Each path is a new rotation, seen through one point. The rows after it are directions, each followed by how far the rotation turns it, in degrees a step (0 if it stays put).
Each turn is a multiple of 5 degrees from 10 to 175, or 0.
Each row of a path follows its step; steps can be skipped.

step 1: [-13.3   3.6 -14.1  -3.1 -15.5 -13.8   8.4 -27.0  -6.7 -28.7  10.5 -44.8
 -16.2  13.7 -12.6   2.7 -11.7  21.1   0.0  23.6 -27.2  -8.2   1.5   8.9
 -10.0  -8.6 -14.3   4.1 -13.0  10.0   4.7 -12.0  15.8  -6.5   1.6  10.2
   1.4 -10.2  19.9 -13.3   9.2 -21.7  10.1 -17.4 -14.4   9.9   4.8  -2.8
  15.6  20.7   8.8 -23.3 -12.8  32.6 -11.9 -10.1  -9.1   5.6  19.5  20.8
   4.1  10.3   3.0  13.8   2.0]
step 2: [ 19.2  -2.3 -20.4  -7.3   4.5  -3.9 -19.7   0.7 -10.6 -13.1  18.4 -22.9
   8.2 -10.5  12.9  -0.2   1.9  26.9  10.6  20.7 -29.7  -6.0 -10.8  10.0
  10.1   7.7  17.0 -15.2 -10.0  17.0  14.9  -6.1  -3.8  10.6 -13.0  26.3
  17.6  -5.2  12.7 -23.5  17.0   3.2  15.3   4.2 -12.0   1.6  -1.4  14.3
   9.5  23.6  12.3 -18.1  20.1 -12.4 -10.3 -27.2 -10.2  26.4 -17.0  -1.4
  18.8  -9.0  -1.7  22.0  25.4]
step 3: [  3.9  10.6  -0.3   2.9   9.0  14.8  -6.0 -39.0   9.6 -36.8 -12.2  -0.1
   2.6   7.0  29.7  16.1   7.1  28.2   3.5  -0.9   6.8  -2.3 -17.7   6.5
  -4.6  24.5  -2.9 -11.4 -23.4  23.2   2.4 -13.2   1.9  -6.8   6.2  28.4
 -32.4 -15.7   2.0   0.1  14.9 -11.0   0.0 -19.7   8.3   2.5   0.0  -5.8
  -5.0  24.7  11.0 -34.4   0.7  14.0  -3.8 -13.6  -3.7  -2.8   5.7 -13.1
   7.5  -1.0 -11.8  23.2  13.5]
step 7: [ -9.0  10.5  17.7  33.5  -5.0  -0.2   6.0   2.8   1.7 -13.3  21.5  -1.7
   6.6   8.1  -7.0  -4.9 -15.2  17.1   9.5   3.5 -36.0   3.1   7.1  21.7
  13.9  13.7   2.2 -13.3 -23.7  -5.2   2.7   2.6 -21.8  -6.3   8.0  16.7
   6.9  16.2  -1.9  18.2   0.0 -20.8  25.1  12.4 -21.9  -1.6   8.4   9.5
  38.9  16.5   3.4  -2.1  18.4   5.9 -10.9  13.5  -5.7  17.8 -10.8  21.2
  -1.5 -19.1  -5.3  33.9   7.7]
step 9: [-11.6  10.7  -4.2  -2.4   7.9 -28.7  12.2 -14.8  -1.1 -14.1   0.9 -19.3
  15.7  13.0  -3.9   0.2  -8.7  14.4  25.1  20.7  -0.1  -3.1  -6.0  28.1
  10.6  -5.1  15.2 -13.4  10.0 -18.4  -8.8  -9.0  -2.6 -13.3 -13.3  31.8
  -4.4   3.6 -13.8  -0.8  21.4 -22.7  20.8 -13.1  -3.3   5.9 -22.4  11.0
  33.7  38.0 -11.7 -15.9   7.2  19.8  -7.7 -18.0   1.6  13.0  12.1  12.1
  -2.0  22.6  12.0  10.3  -0.7]
step 12: [ -5.2   0.3  -3.1   1.7   4.4 -10.7  10.9  -1.6  -3.8 -22.4 -13.7 -32.0
 -15.7  37.3 -22.2  32.2  -5.7  -7.2 -10.9   0.6 -23.1  27.6 -18.2   5.3
   4.2   5.3  -0.3  -6.1  -9.9 -24.1 -11.4   4.3 -12.5 -20.3  -2.4   4.9
  -5.6   0.4  -9.7  -6.5  -1.1 -14.8   8.8 -11.2  -5.7 -28.1   4.7  -3.0
  24.5  17.1  -4.5 -31.4  28.8  12.5  -9.7  -9.1  -7.8   5.8 -15.0  21.6
  12.3  -6.8  11.9   1.4  16.8]
step 14: [  9.3  -4.0   9.2  -0.7  11.6  20.7 -19.7 -15.1   4.1 -39.5  -6.4 -14.6
  -6.2   5.4  -0.1  18.4 -16.2  10.3  22.1  13.3  18.0   6.0   7.5   3.3
   5.4  -4.0  -4.9 -37.0  -6.2   0.7  -6.2 -14.0 -10.8 -30.5  -1.2  14.5
 -13.3 -23.3 -13.8  20.0  20.6  -6.3  30.5  23.8  -1.3 -13.4  -0.1 -15.4
   6.3  11.4   1.8 -11.2  25.2  13.2 -18.4   1.1 -14.8  11.8 -11.8  26.7
  -5.6  -1.2   4.4  11.8  -8.5]
step 16: [ 25.4  10.9  -8.2   4.3  32.4   2.1 -29.4 -23.3 -29.0 -43.8   3.9  -9.6
  -6.7   0.1   4.9   7.5  -6.1  13.8   0.9  18.4   4.1 -16.8   5.1  14.3
  13.6 -31.8   0.4   2.7  12.1   0.6   6.0 -15.3  -3.4   6.2  11.4  16.6
  15.0  12.1  14.0  -1.8  -6.1 -12.1  26.4   1.7  -2.4  -8.3   4.0  19.3
  -5.0   5.9 -10.3 -13.2  -0.1  21.0   1.8  -3.3   1.4  20.2  -7.1  19.0
  10.0  30.1  -6.7  23.3  -7.1]
step 17: [-18.5 -13.5  -0.2  17.0  16.1   7.7  13.7  -7.2 -10.9 -33.4   6.5 -28.0
 -11.7  12.9   0.5   3.9 -15.9  15.4  23.6  16.9  11.7 -18.8 -29.1  11.9
  13.0 -10.9  13.2   1.0 -13.3   3.5   3.5   0.9  -1.6 -11.8 -25.4  24.4
   3.6  -2.1  11.9  -6.2  12.1  -1.4  22.7  -6.8  28.5 -22.3  -9.3   6.7
  -7.3  21.0  -6.5 -14.7  35.2  27.4  -5.9 -14.7  10.1  12.8   9.2  -1.0
  -9.8  -7.0   0.9   4.6  12.6]
step 19: [ 25.2   0.0  -2.5  14.5  23.7  16.5  -8.2   9.4 -22.4 -26.1   9.8 -24.2
 -15.2   8.1   4.8  19.0  15.2  34.1   3.3 -11.0  -4.9  -7.8   0.0  -3.4
  18.9   0.0 -14.8  11.1   5.9  -6.1   1.5 -14.9  14.3  -4.4 -14.7  23.3
  -2.5  -3.8 -16.9  -3.9  -3.4 -22.6  15.1  19.3 -16.1 -14.5   9.1  -3.3
  -4.0  20.8  24.8 -16.0  14.9  29.9  -9.3  -8.2 -16.5   0.4  -0.3  -3.3
  12.3   0.8  -2.7   4.7  38.8]
Directions:
[-1.7  2.5 -1.2 -1.1  4.3 -5.5 -3.9  3.8 -2.5  8.2  4.9 -4.3  2.7  1.2
 -3.1  0.0 -1.7  1.3  1.6  0.0  2.4 -2.4  1.3 -4.7  0.6 -0.9 -1.6  4.6
  2.4 -1.4 -7.8  2.3  5.3 -0.1 -1.9 -0.1  3.4 -1.6 -7.2 -0.3 -1.2 -4.8
 -0.1 -8.3 -5.4  5.7 -2.4 -2.2 -0.4  6.6  1.5 -3.7  2.0  0.5 -0.9  4.1
  1.8 -0.8  1.0 -0.9 -5.7 -5.7 -7.8  0.3  1.8]  35
[-3.9  2.9  4.4 -3.4  1.4 -2.6 -7.0  1.5 -4.0 -0.1 -2.2  0.6  0.5  1.3
  0.2  3.3  0.5  0.2 -2.0 -4.1  2.1  3.7 -5.2  1.0 -0.8  2.1 -5.5 -4.4
  3.9 -0.9  7.2  1.8 -6.8  0.5 -2.4 -4.5 -5.8 -2.5 -4.8  5.4 -3.9  1.6
 -4.7 -0.2 -1.3 -2.6  8.1 -6.9  3.5 -2.9  1.8  0.2  1.3 -1.4 -8.3  2.1
 -0.4  3.8 -3.5  0.0  0.3 -1.8 -5.4 -4.1 -1.4]  45
[ 6.5  3.7 -1.1  3.6  4.3 -3.0 -4.9  1.3  5.9 -2.2 -2.0  4.9  1.3  1.9
 -1.4 -1.7  1.4  0.6 -2.2 -0.5  2.2 -2.2  7.3 -2.7  3.6 -3.7  3.0  3.2
  4.9  6.9 -0.5  4.8 -0.4  3.0 -2.2  3.6 -4.3  3.8  7.3  0.1 -0.8  0.6
 -3.8 -3.0 -6.0 -7.3 -2.7 -3.8 -0.2 -2.8  3.7  0.6 -1.9 -6.2  2.2 -1.1
 -0.2  3.9 -3.5 -1.2  5.8 -2.5 -4.1  4.4  0.9]  135
[ 2.3 -5.2  7.0  1.5  2.5  0.1 -2.6 -2.7 -2.0  3.6 -2.4 -4.7 -4.8 -3.0
 -2.9  0.4 -2.5  0.5  1.5 -8.6 -4.7  1.2  0.3  6.4 -3.8  7.1 -0.1  5.2
 -1.6  3.8 -0.5  3.0 -0.7 -2.2  0.9  0.3 -0.7  4.3  1.9 -2.6  5.1  0.9
 -1.4 -2.8  3.2 -2.6  3.6  1.6  2.4 -0.2 -1.4 -2.9  3.5 -5.2  6.7 -4.0
  2.9 -1.4 -3.9 -7.4 -6.7 -2.7 -2.4  1.2 -5.5]  145
[-0.9 -0.3 -7.4  1.7 -2.7 -0.2 -3.4  1.8  4.9  7.2  3.4  5.8 -3.9 -1.8
 -3.4  2.2 -2.6  5.7 -5.7  5.2  1.9  0.9 -4.1 -0.3 -1.9  4.6 -2.8  7.3
 -1.3  5.6  4.6  4.2 -4.8  4.3  1.9 -0.2 -1.9 -1.7  1.3 -5.6  5.8  0.8
  1.9  2.3 -1.2  3.7  3.5 -1.6 -2.0  5.4  6.8  3.7 -2.0  0.8 -1.7 -2.6
  0.6 -4.3  2.5  2.2 -0.2  3.3  0.2 -3.0 -3.9]  10
[-2.6 -3.3  5.2  5.6  0.6  6.2 -2.2  4.1  2.2 -2.0 -2.2  6.2 -4.9  1.9
 -1.8  2.2  2.9 -2.5 -3.0 -2.0 -3.9  0.3 -3.3 -3.2  0.3  1.6 -5.9  2.4
  0.1 -8.2 -5.3  6.9  7.2  1.1 -5.2 -2.8  2.4  0.3 -2.0 -7.4 -2.7  2.2
  2.2 -0.3  4.5 -6.4 -1.9 -1.3  2.9  3.1 -2.1  4.3 -1.8  4.7 -1.7 -1.4
 -2.0 -0.8  1.0 -0.2  6.0 -1.6 -3.8  1.9 -0.5]  55
